In the data rows, the value 128 means zero.
Here are some points, one per row:
131 155 124 155 118 171 153 133 136 134 125 158 144 128 95 80 78 136 119 131 97 101 113 198 93 107 177 150 88 168 82 164 93 99 148 63 83 122 110 111 134 94 123 107 114 152 131 139
136 172 118 134 136 125 137 167 109 112 106 114 162 183 131 146 123 96 98 73 94 153 117 77 139 61 111 107 94 144 129 102 110 108 88 99 140 161 140 163 175 93 135 85 147 147 148 91
125 116 125 121 169 110 132 138 151 109 113 161 149 96 147 158 165 120 127 148 106 182 144 134 161 105 180 44 80 122 108 98 36 118 137 174 124 103 135 107 112 102 150 174 169 131 66 155
163 136 117 71 81 148 186 81 129 121 107 121 202 145 114 121 155 113 123 213 171 92 127 43 172 200 98 130 142 126 106 164 142 143 75 145 115 98 135 109 136 155 119 168 171 156 125 116
146 99 100 128 147 113 195 160 152 154 85 107 136 95 170 60 99 147 130 137 168 110 78 133 214 151 171 72 130 105 129 65 92 132 107 118 107 100 133 158 99 78 125 168 122 113 129 123
127 140 121 127 130 91 178 113 142 132 93 108 102 98 135 102 94 149 181 158 103 156 175 183 104 139 124 99 106 124 149 99 111 167 36 217 107 104 175 93 101 138 162 85 149 143 174 78
132 140 145 119 176 173 89 158 168 102 127 112 110 221 148 148 119 100 135 194 111 170 136 89 131 163 114 129 112 75 178 131 167 149 171 144 96 120 119 135 117 107 154 98 142 122 81 113
162 141 112 108 116 145 177 141 86 150 170 141 92 132 81 61 133 119 144 139 148 160 99 109 83 132 118 48 126 72 131 91 128 112 139 75 149 136 97 146 112 130 94 113 133 96 111 116
142 129 101 119 169 152 172 96 137 157 171 148 115 158 103 78 128 109 82 48 114 141 137 120 164 119 129 171 128 162 121 67 78 134 195 170 70 100 115 107 116 183 137 166 121 184 137 134
100 124 131 160 94 142 156 119 98 219 112 121 85 216 124 176 128 101 143 76 134 135 126 218 164 83 131 155 111 166 112 130 126 95 142 142 144 111 150 124 132 143 85 127 139 96 85 159
180 159 163 166 134 125 74 55 99 105 143 170 114 79 122 105 97 151 146 127 146 104 88 138 203 108 116 173 133 97 147 134 171 80 114 147 124 136 143 141 189 99 125 108 132 133 131 120
148 130 160 176 101 112 184 159 158 96 105 157 115 130 107 130 156 104 139 150 106 113 91 98 75 88 138 165 126 157 105 64 172 155 143 157 135 74 127 153 123 173 96 147 140 189 118 131
105 161 117 152 97 114 108 68 123 110 67 113 108 93 191 167 68 117 115 178 95 218 118 124 94 107 150 115 149 87 66 146 96 176 142 181 149 183 113 135 162 155 110 140 113 107 183 62
123 162 160 125 158 86 159 115 110 104 151 92 196 138 111 127 145 111 116 107 171 189 183 107 150 204 140 174 168 112 125 131 165 120 151 72 105 117 118 137 131 148 122 82 190 94 118 139
117 123 145 114 26 70 160 184 205 173 90 112 71 73 92 117 122 191 181 121 152 155 63 120 87 165 188 73 112 140 202 155 32 93 181 180 103 129 144 98 143 100 149 124 83 171 168 86
112 142 105 126 132 101 142 170 138 128 99 148 147 170 87 111 82 134 122 116 70 93 162 153 169 133 78 110 184 136 154 140 118 107 167 136 156 85 154 169 145 116 135 116 104 105 122 107
176 162 123 115 98 151 50 153 142 174 152 138 111 118 93 157 119 123 120 95 133 108 140 54 126 127 91 121 163 166 85 106 160 176 135 152 96 67 93 167 90 63 51 124 108 138 101 187
102 143 131 148 130 167 137 178 148 104 130 110 197 128 89 119 151 140 174 146 191 135 176 129 172 127 56 150 124 94 90 98 89 140 107 108 143 138 90 87 123 127 160 107 99 140 137 131
79 70 161 131 51 135 141 104 76 158 171 140 119 49 196 129 112 156 101 78 156 132 149 82 97 127 134 164 76 84 183 88 172 116 148 159 147 135 84 162 112 133 124 109 133 70 191 131
152 113 115 136 138 107 186 198 77 186 158 166 138 78 164 132 126 122 144 226 119 179 116 67 116 122 145 143 149 149 120 96 117 97 117 96 133 120 144 142 99 108 139 118 92 123 136 161
59 66 80 170 75 127 132 87 100 157 115 137 148 133 179 77 157 206 109 132 201 84 131 102 110 76 183 113 117 127 206 90 151 121 169 130 96 184 128 170 81 167 141 100 77 146 112 150
101 118 152 87 144 121 82 136 120 76 115 154 98 121 101 124 121 149 130 170 188 147 82 129 153 131 157 145 110 141 117 141 160 140 100 94 157 118 74 142 93 155 119 133 139 66 149 122
155 95 135 130 177 140 167 152 107 71 83 165 124 148 145 155 131 88 96 90 145 127 125 127 142 112 144 55 131 153 141 155 57 142 128 151 102 100 135 120 143 122 155 140 51 92 183 115
129 123 163 152 167 83 115 120 147 140 164 148 127 141 135 120 100 121 167 82 179 123 145 105 92 98 97 53 142 145 104 173 137 185 122 119 131 129 118 110 131 116 156 145 183 140 119 130
123 130 107 89 140 96 180 149 152 68 146 74 119 143 128 131 143 151 151 181 157 117 164 129 149 97 113 118 102 216 113 125 155 129 141 99 102 152 82 83 143 113 125 199 103 113 122 122
155 177 129 87 153 142 143 124 120 153 158 99 184 134 137 149 102 115 118 145 119 119 55 153 150 133 114 47 168 122 126 106 151 136 98 156 146 175 65 102 140 155 134 130 117 148 104 139
136 155 112 98 191 120 130 79 144 96 132 87 202 134 99 85 174 170 135 162 174 44 115 62 85 138 127 163 130 116 125 128 106 176 123 159 145 132 145 102 84 130 132 124 136 95 162 151
199 150 173 103 156 139 188 145 118 113 129 116 102 171 169 149 142 134 122 140 158 87 151 149 131 165 122 125 115 157 120 134 115 155 149 120 159 169 109 85 105 104 144 76 107 152 151 146
191 105 82 104 115 79 74 117 119 123 122 180 88 173 195 127 88 130 123 104 123 165 125 142 115 119 82 185 140 100 115 82 84 194 115 82 113 151 124 161 186 155 79 131 122 118 119 96
176 109 91 86 109 203 119 132 173 121 139 140 111 131 105 119 120 110 148 63 120 154 146 101 154 86 138 172 147 146 129 192 142 134 84 129 102 132 151 168 98 109 130 126 107 187 163 181
151 172 88 118 132 111 123 153 136 93 133 150 156 165 143 79 159 153 140 56 90 180 130 124 124 105 164 175 174 112 111 186 195 139 89 166 131 91 110 114 132 110 88 136 82 124 111 167
148 108 124 115 179 167 116 101 82 111 91 139 51 107 157 106 125 105 126 126 153 117 138 74 186 127 153 116 153 140 172 130 60 120 106 80 141 142 98 151 92 149 108 98 116 104 54 131
99 121 121 140 23 114 71 113 190 121 113 85 41 84 174 106 121 188 172 104 74 104 154 42 73 185 174 128 151 147 135 37 123 82 112 135 143 159 179 97 153 86 130 115 90 147 231 108
100 122 152 125 141 133 115 132 141 123 171 131 92 126 121 133 141 120 87 151 141 161 143 166 149 74 153 73 122 95 96 131 112 87 138 130 125 92 204 129 128 127 100 98 96 190 132 150
77 122 116 160 166 55 87 157 56 136 196 86 123 139 112 155 144 116 150 132 100 70 115 108 157 150 117 134 81 67 133 211 173 146 89 73 127 157 123 130 130 160 129 115 117 138 173 129
117 131 121 112 127 143 132 87 142 179 171 114 137 98 176 145 140 103 116 125 137 87 153 128 115 26 115 175 106 112 125 75 118 116 194 156 127 97 156 107 177 179 180 138 107 64 100 81
155 88 126 130 90 151 141 135 165 66 143 121 155 135 139 139 135 120 126 38 145 69 148 139 112 100 130 156 142 86 61 141 140 40 167 108 120 67 130 148 76 184 97 143 134 166 72 154
104 121 107 174 143 160 131 82 97 143 156 136 102 164 86 208 166 162 116 100 86 188 79 152 180 137 106 135 132 139 82 133 135 86 191 110 148 124 165 111 104 115 164 148 143 119 151 100
169 120 148 87 143 155 85 112 124 158 80 138 203 144 100 118 119 112 135 167 99 162 162 167 131 126 110 96 131 117 136 120 110 132 141 86 119 130 72 101 168 121 127 142 126 160 165 138
143 139 170 136 112 142 113 147 177 159 186 140 116 141 126 114 122 108 133 131 104 83 153 108 171 158 166 146 155 142 101 119 138 101 100 175 113 148 148 159 147 160 103 130 139 106 137 159
141 149 161 120 122 112 82 186 62 104 117 174 117 137 136 161 84 126 102 136 173 114 151 121 122 125 146 145 119 89 173 125 92 111 139 119 134 124 109 124 99 148 137 204 135 132 124 109
145 131 106 101 167 145 113 198 154 144 88 87 140 80 100 96 136 120 160 136 169 172 92 104 107 125 142 139 168 136 157 99 143 172 146 80 152 135 160 88 141 143 170 129 153 140 127 161
79 128 157 146 92 135 123 125 121 144 104 172 75 76 162 120 108 140 137 101 65 105 128 117 106 128 137 111 173 116 100 137 120 171 99 132 95 196 111 111 200 133 172 79 143 100 82 33
62 161 129 117 110 154 184 150 147 100 149 104 109 129 147 157 149 141 160 196 127 85 115 209 157 123 97 141 120 122 141 173 171 176 156 67 168 145 132 151 141 96 127 76 176 127 176 177
92 123 184 122 135 122 104 163 85 81 171 131 177 100 139 114 114 135 136 104 129 161 97 170 143 171 151 155 126 132 179 112 136 171 100 107 151 199 158 189 105 94 124 214 142 149 99 113
191 106 145 130 168 128 136 117 131 173 112 126 139 109 116 172 144 145 103 170 139 147 203 144 109 105 135 156 173 87 136 139 150 95 95 90 121 160 94 161 117 111 119 133 165 98 135 110
135 119 179 171 143 144 119 150 117 149 147 78 108 116 163 100 149 152 90 147 163 178 113 132 68 168 85 125 103 137 154 186 109 101 91 121 138 125 121 162 136 157 138 200 84 103 89 151
101 114 117 119 137 113 138 113 74 150 153 122 59 99 102 121 95 140 121 179 109 131 127 98 87 114 171 124 119 74 180 208 127 125 139 101 148 141 108 200 115 88 114 190 119 134 99 124
160 142 89 116 109 148 104 106 136 99 78 126 102 118 94 129 157 62 170 97 119 123 107 132 99 123 81 178 159 78 74 114 166 113 99 146 118 132 119 110 117 68 108 184 134 112 116 178
115 119 171 121 137 133 106 111 79 144 98 112 103 144 132 141 130 163 131 108 121 122 94 127 130 155 145 107 133 116 143 119 164 163 81 57 137 98 108 163 123 145 199 188 151 124 133 171
88 116 122 145 115 115 104 101 149 159 106 124 153 177 105 145 125 130 81 167 119 106 130 135 112 119 148 112 71 128 95 121 125 148 135 128 118 150 209 48 144 147 165 140 165 78 102 103
These points spread out most along one direction. Take the direction at right angles to it along which they spread out most. Go by this last direction. How far along it is each point below, from 0 to 99? 50 is the average, and the first point above lies past it. One standard deviation of the points above along it is 16.
143 119 107 165 149 170 102 125 152 128 173 180 159 177 134 117 157 92 121 147 136 81 149 170 103 155 127 61 171 173 154 119 98 77 151 160 108 80 148 121 120 128 94 167 174 147 193 134 69
103 125 56 165 60 101 121 121 209 175 66 99 123 73 133 146 125 166 183 63 107 80 174 114 106 212 183 133 80 144 170 103 217 138 140 163 163 189 139 153 158 132 80 93 123 120 155 97 55
109 122 182 117 75 97 105 42 176 167 127 123 181 119 161 141 182 88 102 90 134 110 131 190 125 87 123 138 113 128 178 85 123 154 159 83 94 114 134 112 81 207 113 104 78 98 98 98 61
101 132 119 101 169 92 150 116 137 94 119 159 120 132 68 175 125 96 82 98 86 142 83 156 71 142 80 171 141 129 89 118 184 79 89 162 110 149 116 171 139 93 125 101 127 138 137 193 60
94 130 119 133 170 200 151 103 94 92 119 157 146 128 161 187 115 108 115 97 113 126 101 132 70 149 103 118 105 172 125 160 115 81 144 147 88 97 203 117 146 171 69 102 133 101 80 116 65
180 92 129 122 124 142 147 165 131 81 171 40 175 170 65 149 165 147 120 143 138 72 124 157 132 91 116 152 152 128 162 107 142 185 92 145 148 102 84 69 137 106 116 58 170 123 108 142 50
127 134 133 153 131 130 113 155 155 120 98 139 96 84 123 96 145 119 81 131 60 140 160 123 175 112 61 104 124 136 128 189 142 129 146 138 121 142 149 68 113 139 91 148 170 140 133 137 58
146 129 79 140 119 110 108 100 164 145 144 155 148 146 152 120 88 83 113 143 116 163 102 127 129 90 85 170 161 179 149 152 84 98 72 110 149 104 67 119 112 111 134 94 156 139 127 93 57
97 127 152 161 107 91 185 58 151 77 142 129 163 139 84 134 93 136 156 159 88 163 167 104 122 183 112 82 111 147 137 148 98 176 143 126 199 132 147 61 186 100 174 102 81 154 107 109 45
77 131 63 121 145 110 73 153 63 140 157 127 73 80 86 157 161 133 78 139 155 73 139 209 113 190 130 133 75 97 109 165 168 126 119 116 184 140 133 138 119 120 200 110 124 158 100 120 30
166 109 91 108 96 121 65 130 92 71 124 101 154 117 142 94 123 119 151 132 115 139 108 141 137 139 144 129 130 196 95 147 143 105 165 202 117 127 126 187 121 154 150 98 134 107 140 144 58
69 116 202 132 202 133 74 125 95 192 85 118 153 152 128 129 143 122 134 120 98 116 118 170 145 149 108 175 89 157 65 160 112 93 165 176 131 92 156 107 136 113 109 118 134 158 105 104 62
